50 stands for zero in the data rows.
Here are some rows, each followed by its group. Rows of different groups can look alike.
[65 41 34 48 44 67 56 47 49 41 48 53 42 49 49 64 38 71 52 58 44 41 38 53
 43 50 58 54 54 53 55 57 69 62 37 32 44 54 69 48 54 28 44 56 50 39 59 52
 41 30 66 39 40 46 37 40 57 51 55 65 45 48 43 52] Q191
[51 57 32 54 53 71 49 55 41 50 73 53 46 61 65 53 42 52 57 59 46 53 49 54
 54 36 59 53 60 44 33 51 55 60 35 29 33 42 53 52 49 38 32 49 38 40 54 43
 22 40 46 51 48 39 38 35 58 45 67 61 54 62 43 56] Q224
[48 44 47 47 52 40 50 41 56 46 40 63 55 57 44 36 54 42 43 37 43 50 39 43
 57 50 43 40 49 45 49 57 40 54 52 56 47 48 46 47 53 61 51 38 45 54 50 63
 49 48 46 55 62 45 45 48 42 36 47 57 58 50 62 37] Q445
[53 43 43 46 48 41 52 40 56 46 36 62 45 58 47 45 55 47 39 42 42 51 50 45
 54 47 43 36 51 44 50 66 39 55 52 61 44 50 37 42 52 59 52 33 46 55 43 65
 41 47 59 48 58 44 43 38 28 37 41 63 60 47 56 39] Q445
[52 39 66 48 50 49 31 39 52 49 47 55 50 46 47 63 52 44 44 51 54 52 62 55
 37 58 59 41 50 43 61 63 45 42 63 61 48 56 46 54 47 41 68 51 67 65 49 53
 54 56 51 38 52 57 63 55 31 62 48 48 63 34 50 45] Q570
[55 46 54 44 53 64 40 58 47 38 58 54 55 53 56 70 37 61 55 68 63 38 49 48
 31 67 64 55 64 51 44 46 60 47 41 49 49 49 44 58 52 36 50 68 61 61 68 40
 51 47 59 30 32 41 48 55 43 70 60 50 44 51 36 52] Q570
[45 63 38 57 56 64 56 60 38 50 76 43 42 39 59 49 49 53 52 62 50 59 55 54
 52 38 58 60 53 41 38 49 57 45 36 46 46 46 48 49 49 46 30 58 40 39 50 36
 35 50 42 56 43 42 41 47 60 49 65 45 48 63 38 63] Q224
[41 55 57 45 57 60 40 54 41 43 61 46 47 48 60 69 44 58 58 72 60 43 52 52
 33 65 64 61 61 44 44 47 59 49 41 57 55 51 40 61 56 40 56 66 62 66 64 32
 57 48 59 27 27 49 58 58 45 68 56 47 50 46 34 48] Q570
[44 57 39 46 46 67 55 63 51 51 61 44 37 53 51 52 40 50 52 60 47 49 48 50
 57 44 57 62 57 47 44 44 59 55 41 41 44 57 60 65 49 45 39 69 31 44 55 41
 47 41 47 56 45 47 43 39 62 50 42 45 43 68 47 62] Q383
[48 46 59 47 50 41 51 47 45 54 43 48 56 47 45 39 56 45 52 39 48 48 55 55
 50 55 44 45 40 49 47 42 43 46 57 58 61 53 50 40 52 56 58 43 55 50 52 53
 58 55 44 54 53 54 58 57 52 47 53 48 49 44 58 40] Q365
[59 39 34 46 41 67 44 45 51 42 53 58 36 55 53 61 36 72 55 62 39 47 43 53
 40 49 59 56 52 54 51 50 68 57 35 32 45 60 65 56 54 24 48 52 51 41 68 51
 39 25 63 40 43 51 49 44 65 48 60 68 35 48 44 49] Q191
[50 53 49 47 46 40 59 50 63 50 38 53 64 50 53 47 51 44 42 39 54 53 44 47
 59 48 39 49 42 48 51 49 43 56 55 52 51 46 58 47 46 64 58 41 43 47 46 62
 52 58 40 62 61 50 59 44 46 34 41 55 56 52 57 55] Q388
[57 33 52 58 39 57 43 31 60 52 38 59 36 54 50 50 49 47 61 42 28 47 52 57
 56 50 54 36 47 57 69 62 51 45 60 40 46 62 63 52 44 35 61 40 61 44 50 65
 37 32 59 47 57 61 46 50 51 38 56 61 45 32 65 39] Q191
[46 45 50 48 40 47 49 51 59 49 36 56 45 46 52 50 52 38 57 39 49 49 59 60
 58 39 51 43 48 50 62 63 36 42 56 49 43 56 60 51 45 58 53 46 46 54 41 62
 50 51 49 60 60 54 43 38 42 43 27 49 52 49 58 45] Q383
[49 46 61 56 52 37 52 41 56 56 44 43 57 45 41 37 58 43 49 43 48 55 56 49
 55 55 42 46 40 51 49 46 48 45 61 57 62 50 57 51 48 55 56 48 55 50 48 54
 61 52 45 48 53 55 60 56 51 47 49 50 49 38 56 43] Q365
[53 34 52 50 46 48 41 36 62 52 40 60 39 48 39 51 47 51 63 43 31 50 63 57
 47 57 51 37 40 56 73 54 56 44 60 40 55 64 59 53 42 40 61 44 59 40 47 65
 46 36 50 50 57 63 49 56 59 50 56 58 55 34 63 41] Q191
[55 61 41 52 55 57 61 65 51 48 59 41 57 50 53 40 44 60 57 54 59 47 35 33
 54 49 40 67 47 50 38 28 65 58 37 45 52 41 45 63 52 56 34 63 33 46 59 37
 56 53 42 53 42 47 50 50 62 48 53 43 37 68 42 62] Q388
[48 40 55 39 52 60 32 63 47 37 54 56 44 50 58 74 34 60 57 68 58 38 48 54
 36 56 70 56 62 46 50 51 56 51 39 50 42 53 42 50 56 35 52 62 57 70 63 44
 46 39 62 34 31 50 40 41 35 65 53 52 53 48 35 39] Q570
[52 26 47 51 42 46 53 36 66 50 35 69 63 59 47 48 44 48 55 43 49 50 55 44
 58 44 53 32 48 56 59 58 47 57 58 37 39 49 52 48 51 59 60 34 49 50 53 70
 41 37 65 54 61 51 49 37 41 35 50 69 54 35 68 37] Q365
[63 39 52 55 47 42 54 32 59 52 41 58 53 61 43 45 49 48 47 42 47 46 59 41
 51 60 45 38 47 54 55 56 47 49 60 49 53 52 52 51 50 57 60 42 56 49 46 55
 53 50 51 55 56 50 59 49 47 42 52 56 46 39 65 49] Q365
[51 55 60 50 52 34 53 39 45 60 48 39 63 45 44 48 55 48 44 48 54 49 50 40
 48 60 44 47 52 55 58 47 44 43 61 62 57 53 42 41 47 62 58 44 55 63 38 52
 63 65 51 52 50 55 55 66 47 54 53 43 47 50 50 39] Q475
[37 52 52 62 45 46 40 46 48 64 53 45 55 39 52 43 69 33 59 42 40 65 62 65
 59 39 56 43 47 54 45 58 32 36 58 51 50 41 51 45 49 55 45 35 57 41 41 52
 43 53 40 68 62 49 51 54 56 44 64 45 53 42 52 50] Q224
[34 54 54 66 53 45 41 50 43 59 58 42 51 41 45 41 65 34 60 38 43 66 66 67
 56 37 55 45 40 47 41 47 39 36 63 52 58 40 53 44 44 56 43 38 59 40 41 44
 44 60 46 67 62 51 54 51 54 46 61 37 52 41 52 57] Q224
[56 62 52 47 52 50 60 58 31 50 64 42 58 53 48 58 43 67 50 70 59 51 38 33
 38 57 51 61 62 54 49 46 63 59 37 51 53 50 49 60 58 43 44 65 46 63 59 38
 55 52 59 42 33 45 45 58 54 60 59 46 43 58 39 57] Q475
[48 58 55 56 65 32 54 50 45 53 48 43 58 45 40 29 70 43 43 40 55 57 51 47
 51 55 40 52 31 45 49 48 49 39 58 70 63 49 42 48 47 65 51 47 51 52 42 46
 65 63 37 53 51 52 61 56 46 45 43 41 54 54 52 53] Q445
[48 48 33 46 38 77 54 54 58 43 56 57 46 57 62 58 37 57 55 60 52 41 49 46
 61 34 56 58 63 50 45 50 57 65 39 30 34 48 66 63 53 49 40 61 32 42 60 54
 40 38 54 49 46 54 40 34 59 43 53 61 39 63 49 51] Q383
[52 53 63 51 50 32 53 47 51 52 48 46 61 49 41 48 55 45 44 48 58 50 51 37
 49 55 44 40 44 53 64 47 44 47 60 57 57 48 42 44 46 53 61 48 52 59 42 55
 58 63 49 59 52 50 53 66 49 57 60 48 56 48 55 47] Q475
[48 47 50 24 56 56 28 54 40 44 47 53 32 52 47 74 33 64 47 74 68 43 48 51
 27 64 73 54 73 46 59 61 51 48 42 56 29 57 37 49 52 32 56 70 54 84 52 47
 52 49 73 24 29 36 34 51 26 72 34 56 57 63 33 41] Q570
[56 57 31 50 65 60 63 46 52 36 62 52 50 67 51 45 39 61 47 59 49 48 43 37
 53 59 53 57 61 45 35 42 64 63 42 44 47 48 41 61 58 53 38 55 38 48 62 41
 41 41 47 44 42 45 48 39 57 47 52 56 43 67 41 51] Q445
[54 43 54 49 45 43 45 51 56 58 39 39 30 40 40 47 57 56 45 44 47 40 55 64
 40 52 37 45 31 53 63 59 49 41 62 51 59 64 60 34 46 44 61 41 67 41 41 51
 56 57 62 43 52 61 53 62 45 52 39 45 51 36 45 47] Q191
[43 67 45 63 57 61 55 67 33 56 77 34 45 39 68 44 56 48 51 62 54 58 45 59
 51 39 56 70 46 40 35 44 56 46 39 45 54 43 48 45 51 46 23 59 41 34 48 28
 37 55 38 64 48 47 47 54 63 52 62 39 47 55 29 70] Q224
[47 41 55 57 49 38 53 43 57 52 44 54 52 45 42 50 55 42 42 41 46 54 58 44
 51 50 39 44 43 52 49 51 46 45 61 53 57 53 54 47 48 59 55 43 51 45 46 57
 56 51 46 51 57 51 54 51 53 43 48 56 53 41 62 47] Q365
[55 40 58 43 44 39 55 36 50 56 39 58 65 57 48 54 52 44 47 49 53 52 51 39
 52 51 49 35 54 55 60 54 37 56 59 54 51 48 47 44 54 61 63 43 53 57 44 63
 52 51 56 57 55 46 48 52 41 53 60 57 57 43 64 40] Q475
[43 75 44 61 62 57 55 70 35 54 80 30 38 45 55 42 60 53 50 64 54 57 53 62
 48 40 53 65 48 40 38 45 64 42 38 56 58 49 51 48 45 44 22 59 50 39 58 27
 39 58 40 59 39 44 55 56 66 65 64 30 38 61 29 63] Q224
[58 46 44 42 53 56 55 59 39 50 54 47 57 57 52 59 43 66 48 64 61 47 36 35
 39 51 57 54 61 52 46 45 57 60 39 45 44 41 46 57 56 43 47 58 44 62 53 50
 44 46 58 42 41 47 40 49 49 50 63 60 49 61 40 53] Q475
[57 51 30 48 40 70 55 50 62 45 55 61 46 60 61 56 32 56 65 60 41 47 45 48
 74 36 64 53 67 46 44 46 55 59 36 33 32 56 60 68 45 39 43 70 31 48 63 52
 42 37 53 52 48 45 44 31 60 51 43 57 38 64 55 48] Q383
[52 45 39 42 47 60 59 55 38 40 53 54 57 63 62 60 35 59 45 65 66 47 33 37
 46 50 53 51 73 52 52 48 55 71 38 44 38 46 42 56 54 42 49 62 38 56 59 53
 45 39 61 43 38 43 35 43 48 49 65 64 50 64 43 44] Q475
[52 53 40 48 40 66 57 64 51 48 57 51 43 56 65 52 37 55 63 60 48 47 45 46
 62 34 61 59 55 51 43 48 58 57 36 34 38 56 59 65 49 42 33 66 38 44 58 47
 42 41 45 53 50 51 44 38 63 43 48 54 35 60 47 52] Q383
[53 58 36 51 37 67 49 63 48 50 63 49 43 45 56 59 37 53 63 52 51 40 42 51
 61 45 57 56 68 47 35 44 58 57 41 36 46 45 58 55 51 45 38 60 39 43 62 44
 43 44 45 48 47 47 43 35 59 47 41 50 39 61 50 60] Q383
[46 49 54 58 55 47 57 40 52 47 44 53 57 55 44 38 56 48 44 42 48 60 54 48
 55 51 44 49 43 43 48 51 42 56 53 60 49 43 47 54 49 60 55 38 49 46 48 50
 53 48 43 56 59 55 70 45 51 38 54 50 54 40 56 43] Q445
[52 46 44 47 36 54 41 46 61 57 37 55 44 48 46 57 44 37 53 37 48 58 56 57
 64 44 55 35 54 52 54 63 33 44 56 39 37 54 59 53 42 54 56 42 41 51 42 68
 43 44 54 53 65 54 42 37 43 36 29 64 58 50 66 48] Q383
[57 44 38 45 47 62 61 53 52 38 55 62 48 65 63 61 34 67 51 60 55 51 47 36
 49 50 59 51 61 49 41 50 66 62 36 36 45 53 49 57 56 41 42 56 38 50 65 50
 38 34 54 37 40 47 45 44 54 48 55 68 45 50 50 49] Q365
[58 37 48 50 39 48 39 34 61 57 31 62 38 48 42 52 49 43 62 42 29 43 57 64
 56 41 52 37 38 59 70 63 48 47 58 39 50 64 64 48 52 34 63 43 54 45 50 66
 46 31 58 38 57 61 48 45 51 43 54 61 60 33 67 42] Q191
[49 36 55 58 52 42 46 44 58 58 38 51 60 47 47 45 56 46 51 38 53 51 54 46
 54 55 40 45 46 51 58 52 44 48 61 53 58 51 55 51 52 57 56 48 62 49 50 54
 53 51 47 54 57 61 60 47 45 45 54 51 52 41 54 47] Q365
[38 49 51 58 47 47 41 41 52 55 54 54 53 46 56 45 66 31 53 42 41 66 68 62
 58 37 62 39 47 53 49 57 29 37 60 42 46 41 58 43 46 53 51 40 47 40 42 54
 39 48 55 68 62 52 40 49 54 44 61 43 53 42 56 51] Q224
[55 30 53 53 51 46 51 37 63 48 35 65 59 59 43 47 47 44 49 42 45 49 54 42
 51 48 51 33 49 51 56 59 44 50 55 50 44 57 50 44 48 53 59 44 52 48 53 62
 49 45 53 49 57 50 50 48 42 38 45 58 59 37 69 38] Q365
[51 36 50 43 32 48 48 45 66 50 38 54 47 49 57 53 44 39 60 37 48 52 54 50
 65 32 58 31 58 51 54 52 33 50 58 39 37 58 58 50 45 56 55 46 42 47 46 67
 45 43 52 60 67 52 45 38 42 39 31 56 59 49 65 44] Q383
[53 44 48 46 53 41 54 43 51 45 42 59 54 56 40 40 53 46 44 39 44 50 54 40
 54 47 48 43 51 38 48 55 39 51 54 60 46 50 37 45 60 60 56 32 46 55 47 60
 47 49 50 43 58 44 47 46 40 43 45 58 57 44 60 41] Q445
[54 69 50 56 57 56 46 63 37 50 68 23 40 31 44 48 51 73 56 63 35 51 45 57
 26 61 49 71 30 59 49 43 76 37 41 53 77 56 56 45 58 25 42 65 70 45 52 26
 64 55 47 37 29 56 63 71 77 70 52 36 32 50 28 64] Q191
[52 62 36 56 62 61 62 52 44 46 59 45 55 63 51 43 44 62 39 57 55 51 39 44
 46 61 42 67 51 48 32 45 61 59 36 53 51 45 40 59 53 57 31 57 41 46 59 36
 51 48 44 48 40 42 56 42 54 47 61 47 38 59 40 58] Q445
[57 30 52 47 42 47 55 31 67 44 33 73 52 57 45 49 47 43 54 41 38 45 56 43
 56 46 53 34 55 50 57 57 42 51 55 42 44 57 48 49 51 53 58 37 45 54 56 65
 42 39 51 54 59 40 45 38 42 39 50 68 48 40 71 35] Q365
[45 50 53 53 61 37 55 47 52 46 41 53 54 56 42 39 54 44 39 41 41 52 45 43
 48 49 44 44 44 47 45 55 44 49 54 61 48 43 41 47 52 58 46 36 48 50 43 57
 47 54 42 58 60 48 53 50 46 43 45 52 51 49 56 44] Q445
[52 47 64 52 56 44 46 46 48 61 44 42 37 41 39 42 62 48 52 43 29 52 51 66
 43 49 44 45 28 59 72 51 51 37 63 54 68 63 56 35 54 35 57 43 76 42 39 54
 57 50 48 47 52 70 57 67 53 56 44 38 53 34 53 48] Q191
[55 37 30 43 56 62 60 41 55 35 48 67 53 72 59 49 34 63 48 57 47 49 40 35
 56 46 58 54 70 43 40 53 56 70 33 39 25 46 49 64 51 52 40 49 30 45 69 61
 30 27 60 46 50 37 43 30 47 34 60 71 48 58 53 42] Q445
[44 67 36 53 52 62 52 64 33 52 73 41 43 49 60 56 54 53 49 62 55 55 49 55
 54 34 62 59 53 37 39 44 60 51 37 40 47 44 50 50 40 48 29 61 37 41 58 35
 33 45 48 52 44 39 44 44 55 55 60 39 50 59 33 61] Q224
[46 45 47 48 33 47 47 46 62 55 38 52 49 49 50 48 52 34 59 38 46 50 53 58
 64 42 48 38 49 48 55 49 33 48 54 44 44 54 60 47 47 57 52 45 49 44 43 62
 53 49 49 62 66 61 39 40 49 36 35 44 54 44 64 49] Q383
[44 57 40 54 65 53 57 60 40 42 61 45 49 60 52 44 52 60 44 60 53 50 41 44
 51 53 49 68 55 43 38 43 65 56 40 58 52 44 34 61 53 54 33 55 37 52 59 39
 48 50 49 43 38 41 52 50 60 46 58 54 36 62 37 59] Q445
[56 57 48 56 49 55 63 59 41 43 57 46 55 55 53 45 45 63 45 58 55 47 46 40
 41 54 49 62 55 45 38 45 66 49 39 50 56 51 51 54 55 49 38 58 52 47 63 39
 59 50 50 40 35 45 44 53 57 51 60 57 37 59 40 55] Q365
[50 55 40 51 48 62 46 47 39 45 60 40 37 51 56 48 44 67 59 64 36 44 48 53
 35 51 59 60 48 51 51 46 72 52 37 39 58 58 66 52 54 25 44 62 57 36 60 41
 51 34 58 36 40 48 50 61 72 57 55 48 35 56 44 59] Q191
[53 58 41 50 52 61 57 58 48 43 58 45 56 56 61 41 44 59 54 55 49 48 33 31
 62 49 45 68 52 51 38 39 60 62 35 42 51 44 48 61 54 58 33 62 33 48 59 48
 47 50 43 50 45 46 51 49 63 42 55 48 35 73 46 57] Q388
[55 51 50 55 40 41 59 47 55 55 40 50 60 51 46 44 56 42 45 33 50 48 43 45
 58 49 39 42 42 53 54 48 44 58 56 51 52 48 50 50 46 64 52 41 42 45 41 58
 57 55 38 62 60 47 53 47 50 40 42 56 54 48 56 49] Q388
[48 35 54 42 54 66 36 49 51 42 51 61 45 53 60 76 31 62 57 66 60 39 46 53
 35 51 68 54 66 46 45 54 62 55 38 38 39 47 46 57 49 37 52 61 59 63 67 44
 49 39 66 29 35 45 47 46 43 57 63 59 56 45 41 48] Q570
[46 65 50 52 55 59 49 80 40 52 67 33 41 47 57 49 46 57 58 59 56 49 48 60
 54 43 47 74 50 42 36 41 58 48 43 45 55 54 55 55 47 48 34 68 46 46 46 38
 52 56 43 47 39 56 50 49 60 56 36 36 42 65 36 64] Q383
[55 45 32 41 40 58 62 52 60 45 46 64 58 71 61 45 31 57 57 54 52 41 36 27
 71 45 60 56 69 54 41 40 59 73 31 37 30 48 50 62 50 54 42 55 27 45 66 60
 39 39 56 54 50 37 37 33 56 37 50 65 48 68 56 49] Q388
[48 44 56 41 51 62 31 49 51 38 55 56 48 55 52 66 35 65 57 70 61 43 55 50
 34 61 65 53 71 47 44 52 56 54 36 45 38 50 43 53 52 35 55 62 55 66 66 46
 47 42 66 35 29 51 46 46 40 62 55 53 54 44 38 44] Q570
[58 56 35 48 58 58 56 53 46 47 57 51 55 62 55 47 43 62 47 54 47 48 43 39
 50 51 48 60 55 41 35 45 65 64 37 49 44 44 33 57 53 52 36 52 39 47 61 44
 42 44 49 40 40 40 54 44 56 41 58 56 47 64 43 50] Q445
[55 49 53 55 47 41 60 44 55 53 39 51 63 46 45 41 52 43 50 38 45 51 47 43
 71 49 40 48 47 55 56 47 46 62 55 53 55 50 57 55 50 60 53 44 39 42 45 60
 52 53 40 69 67 58 61 44 53 39 49 49 60 54 62 49] Q388
[53 39 60 35 51 47 31 38 56 45 36 60 43 48 45 76 49 47 37 53 57 47 51 61
 37 59 64 33 59 42 70 69 39 48 56 63 39 57 40 44 50 42 72 49 63 76 48 62
 45 51 64 35 48 52 47 46 18 68 33 57 72 42 53 34] Q570
[42 65 45 56 74 55 60 61 43 41 70 39 50 56 46 37 52 62 46 57 52 51 40 44
 49 63 40 72 47 41 31 36 68 55 44 62 66 49 39 57 59 56 33 59 43 46 64 30
 60 53 41 46 36 45 62 56 59 52 55 43 40 64 37 62] Q445
[51 51 57 53 60 39 61 44 49 47 42 52 53 53 45 39 54 40 40 38 47 54 49 42
 56 48 38 48 40 46 47 50 44 50 63 65 58 43 44 48 49 58 48 42 46 50 45 52
 54 56 45 54 57 44 60 53 47 45 52 49 52 48 57 47] Q445
[51 59 40 50 46 67 49 57 52 49 61 48 47 54 60 49 35 48 61 55 54 45 48 49
 56 44 50 64 60 51 42 42 57 57 37 33 45 52 56 65 43 43 33 66 40 43 61 43
 44 45 44 52 46 57 42 41 70 48 53 46 39 60 47 60] Q383
Which 3 groups are nearest to each row below, nearest first, going by the distance to the centre of the group?
[49 39 46 60 41 55 39 32 58 56 48 60 50 45 54 50 58 29 55 40 44 63 65 58
 66 29 62 35 46 53 50 55 34 41 60 43 39 41 58 40 46 60 50 39 43 39 45 55
 36 42 51 70 65 48 42 39 47 38 63 55 60 40 63 44] Q365 Q383 Q224
[50 55 56 34 56 59 43 54 44 39 53 45 37 50 57 72 36 59 48 70 70 41 45 58
 30 62 62 60 65 41 44 59 56 47 43 53 40 54 45 49 54 40 53 64 56 74 59 34
 51 54 61 28 29 38 42 50 36 72 52 44 55 55 33 46] Q570 Q475 Q445
[55 47 40 37 42 60 57 56 44 44 49 63 57 60 65 67 33 65 53 66 59 47 41 31
 49 45 59 50 76 52 48 50 54 67 30 41 33 42 51 50 54 47 48 53 37 63 60 53
 37 39 63 41 41 37 27 44 50 47 59 64 50 66 47 42] Q475 Q383 Q570
[58 52 38 51 51 60 52 53 36 45 61 39 31 49 49 54 50 67 50 68 48 36 39 53
 33 52 50 63 48 49 55 45 76 50 41 44 57 59 65 43 53 28 43 62 52 43 58 40
 54 38 56 34 32 55 44 62 60 59 50 49 43 49 34 62] Q191 Q475 Q570
[43 52 61 45 61 62 38 60 36 48 66 45 55 42 56 67 48 61 51 62 57 51 50 57
 32 67 58 63 57 46 38 45 60 49 37 52 56 50 49 54 51 38 51 68 63 61 65 33
 60 53 55 29 28 50 58 61 47 68 56 40 49 50 28 54] Q570 Q475 Q191
[48 60 50 45 48 57 57 61 39 51 59 49 58 60 62 56 41 65 43 67 65 46 40 36
 37 57 51 58 63 56 40 42 54 55 40 44 53 43 48 55 55 49 45 60 45 63 55 43
 54 53 61 42 39 48 42 54 52 57 62 47 44 63 39 50] Q475 Q445 Q570
[46 70 51 54 70 57 60 68 30 49 68 34 53 53 48 33 59 58 41 59 56 54 39 48
 37 63 38 76 42 44 31 42 66 55 44 66 67 40 36 56 52 56 29 64 45 47 62 28
 62 59 39 43 34 46 62 59 61 56 56 42 39 64 29 63] Q445 Q224 Q475
[33 63 55 64 63 42 40 53 40 59 63 32 50 34 49 42 78 31 57 42 43 67 64 73
 52 49 51 49 43 41 44 46 34 34 63 61 65 40 52 44 43 61 46 43 57 37 30 37
 53 63 41 74 55 54 57 59 57 50 50 24 54 40 45 56] Q224 Q445 Q365
[58 43 43 51 41 41 59 41 65 49 38 64 61 57 51 45 48 46 50 37 46 51 49 44
 67 34 39 36 53 54 58 50 41 60 45 43 39 49 53 46 51 61 55 41 38 50 43 66
 45 47 49 61 65 49 41 34 42 34 42 58 51 54 68 42] Q365 Q388 Q383
Which 4 groups are nearest to each row below, nearest first, going by the distance to the centre of the group?
[63 22 37 31 46 65 42 36 70 33 41 79 37 71 58 90 15 60 56 65 57 34 49 40
 39 53 81 40 81 54 51 67 51 65 34 30 15 54 51 65 54 34 60 62 42 69 71 62
 30 26 73 36 41 30 36 25 28 59 62 73 54 53 56 37] Q570 Q383 Q475 Q365
[52 58 40 52 53 58 55 64 51 51 60 45 58 51 60 43 42 56 59 56 50 53 39 36
 64 49 39 63 57 56 37 34 64 56 37 46 52 51 45 59 50 54 40 63 34 39 58 45
 56 51 44 53 50 45 56 49 65 44 62 47 35 73 47 64] Q388 Q445 Q383 Q224
[51 60 54 49 47 51 61 64 33 45 65 42 59 59 56 57 47 63 50 61 66 46 40 35
 40 55 49 59 58 54 41 40 63 60 41 56 57 47 45 54 49 46 39 61 50 54 57 35
 60 54 48 41 32 44 47 59 52 65 61 46 45 59 39 52] Q475 Q445 Q388 Q570
[53 57 45 49 49 56 52 61 42 43 65 46 52 52 53 48 47 65 48 62 53 45 45 46
 46 54 47 61 53 49 42 41 63 57 41 50 58 51 49 53 60 45 38 58 49 47 65 38
 57 53 54 41 40 52 51 54 62 47 62 55 41 54 39 63] Q475 Q445 Q388 Q224
[54 48 48 53 53 59 60 51 52 47 59 52 52 58 55 45 41 64 46 61 52 50 43 40
 43 49 53 62 52 50 45 44 63 53 37 42 48 48 56 59 56 44 44 60 48 48 64 40
 48 43 45 46 41 50 47 54 62 47 63 58 33 56 44 55] Q445 Q475 Q388 Q383
[55 56 57 60 49 42 53 47 61 53 45 40 64 38 45 31 57 43 49 35 43 54 46 46
 61 52 30 51 46 59 52 43 40 51 56 56 55 42 59 60 48 54 50 44 45 43 44 53
 61 60 37 58 63 67 65 50 58 38 50 48 47 52 56 56] Q388 Q365 Q445 Q475
[46 50 64 44 62 65 39 57 44 40 58 50 52 51 56 62 43 60 51 67 59 44 49 59
 30 61 63 59 63 39 45 49 58 52 41 49 49 49 42 52 58 38 51 68 55 65 68 36
 53 48 59 36 31 47 50 54 41 71 61 43 46 51 34 49] Q570 Q475 Q445 Q191
[58 45 47 43 46 46 57 41 65 49 40 61 63 54 52 41 46 47 50 42 47 50 44 40
 57 40 40 39 53 53 53 51 43 55 52 46 43 46 48 48 48 65 55 35 48 49 43 59
 48 51 44 62 63 52 49 40 49 39 40 62 51 54 59 47] Q365 Q388 Q445 Q383
[51 54 50 57 51 59 56 58 37 52 59 42 61 47 52 49 47 63 51 62 51 49 43 45
 44 51 34 67 52 54 32 39 66 57 40 46 58 52 48 54 58 43 44 63 53 40 57 36
 58 49 47 35 36 53 60 59 66 51 66 49 38 58 37 60] Q475 Q445 Q388 Q224
Which 3 groups are nearest to each row below, nearest first, going by the distance to the group's nearest row?
[57 57 49 45 47 36 62 54 59 52 42 44 50 49 48 39 54 47 43 40 62 47 47 44
 58 48 30 50 48 50 50 48 40 52 60 57 49 48 51 42 51 73 53 39 44 53 36 55
 55 65 46 64 57 55 50 49 43 40 33 40 51 55 49 57] Q388 Q445 Q365
Which 4 groups are nearest to each row below, nearest first, going by the average distance to the group's rows?
[68 29 28 43 28 71 52 42 61 40 43 71 41 60 56 65 30 70 65 58 28 36 43 47
 48 47 62 48 64 61 54 56 68 55 31 20 34 59 74 59 57 22 47 50 52 39 63 58
 32 12 69 37 48 49 42 26 61 43 62 72 44 47 54 37] Q191 Q383 Q365 Q570
[45 50 59 47 50 39 49 38 52 55 45 52 68 54 45 53 57 44 50 43 49 50 53 38
 49 56 47 40 49 52 58 47 40 50 61 57 52 50 43 47 45 58 64 45 51 60 43 60
 57 53 53 57 50 53 52 57 41 54 55 49 54 46 57 46] Q365 Q475 Q445 Q388
[54 37 65 52 54 46 31 40 64 44 44 56 57 43 50 63 52 40 40 49 51 48 64 60
 37 61 61 37 50 48 59 57 40 44 59 58 50 56 49 56 48 49 69 53 64 58 51 53
 56 54 54 46 48 54 67 54 30 63 51 49 68 31 55 42] Q365 Q570 Q475 Q191
[47 67 52 54 71 54 65 67 33 47 72 30 48 53 46 35 58 62 40 61 57 51 41 49
 46 56 37 71 39 44 36 41 65 57 42 60 60 45 41 55 55 54 30 57 47 49 54 28
 62 55 38 41 32 47 58 61 58 56 53 39 43 63 32 55] Q445 Q224 Q475 Q388
[50 56 55 61 59 41 60 49 48 60 46 39 62 44 51 35 60 39 42 40 57 61 46 46
 56 47 36 52 44 57 52 47 47 52 58 62 61 51 54 51 54 63 53 48 44 42 40 51
 67 61 38 64 61 61 64 50 55 49 45 40 46 52 55 62] Q388 Q365 Q445 Q475
[59 22 48 43 39 41 52 32 66 53 33 73 68 52 58 59 38 45 46 42 50 48 50 26
 53 50 57 27 59 62 63 60 40 62 52 40 33 49 50 49 51 59 67 39 50 59 49 71
 43 43 62 58 64 43 49 41 41 44 62 74 62 41 65 38] Q365 Q475 Q388 Q445
Which 3 other groups have their centres nearest to the centre of group Q388, nearest first?
Q445 Q383 Q365
Which 4 groups are nearest to each row below, nearest first, going by the distance to the group's nearest row?
[47 47 51 49 36 47 39 48 59 53 43 54 47 44 48 48 45 38 58 39 52 48 61 58
 65 43 54 41 53 54 54 50 37 45 58 40 41 51 59 55 47 56 57 49 41 52 44 58
 52 54 49 58 64 54 45 39 48 48 34 50 56 47 66 48] Q383 Q365 Q388 Q224
[37 76 69 66 75 33 54 59 34 64 58 21 56 33 34 25 80 41 41 42 51 62 46 60
 45 66 28 70 25 39 44 35 52 41 63 85 83 48 39 49 52 63 43 54 65 47 35 30
 79 81 26 54 46 64 73 77 55 57 46 15 47 48 37 62] Q445 Q475 Q365 Q224
[43 54 57 52 42 42 54 59 54 59 40 51 60 49 47 42 57 45 44 35 52 50 47 47
 61 48 31 48 43 51 52 44 41 53 55 56 57 48 48 43 54 68 52 41 46 45 37 58
 58 61 41 65 64 51 55 48 49 41 37 48 48 52 56 53] Q388 Q445 Q365 Q383
Which 3 other groups have their centres nearest to the centre of group Q191, nearest first?
Q365 Q383 Q475
Which 3 other groups have their centres nearest to the centre of group Q475, nearest first?
Q445 Q365 Q388
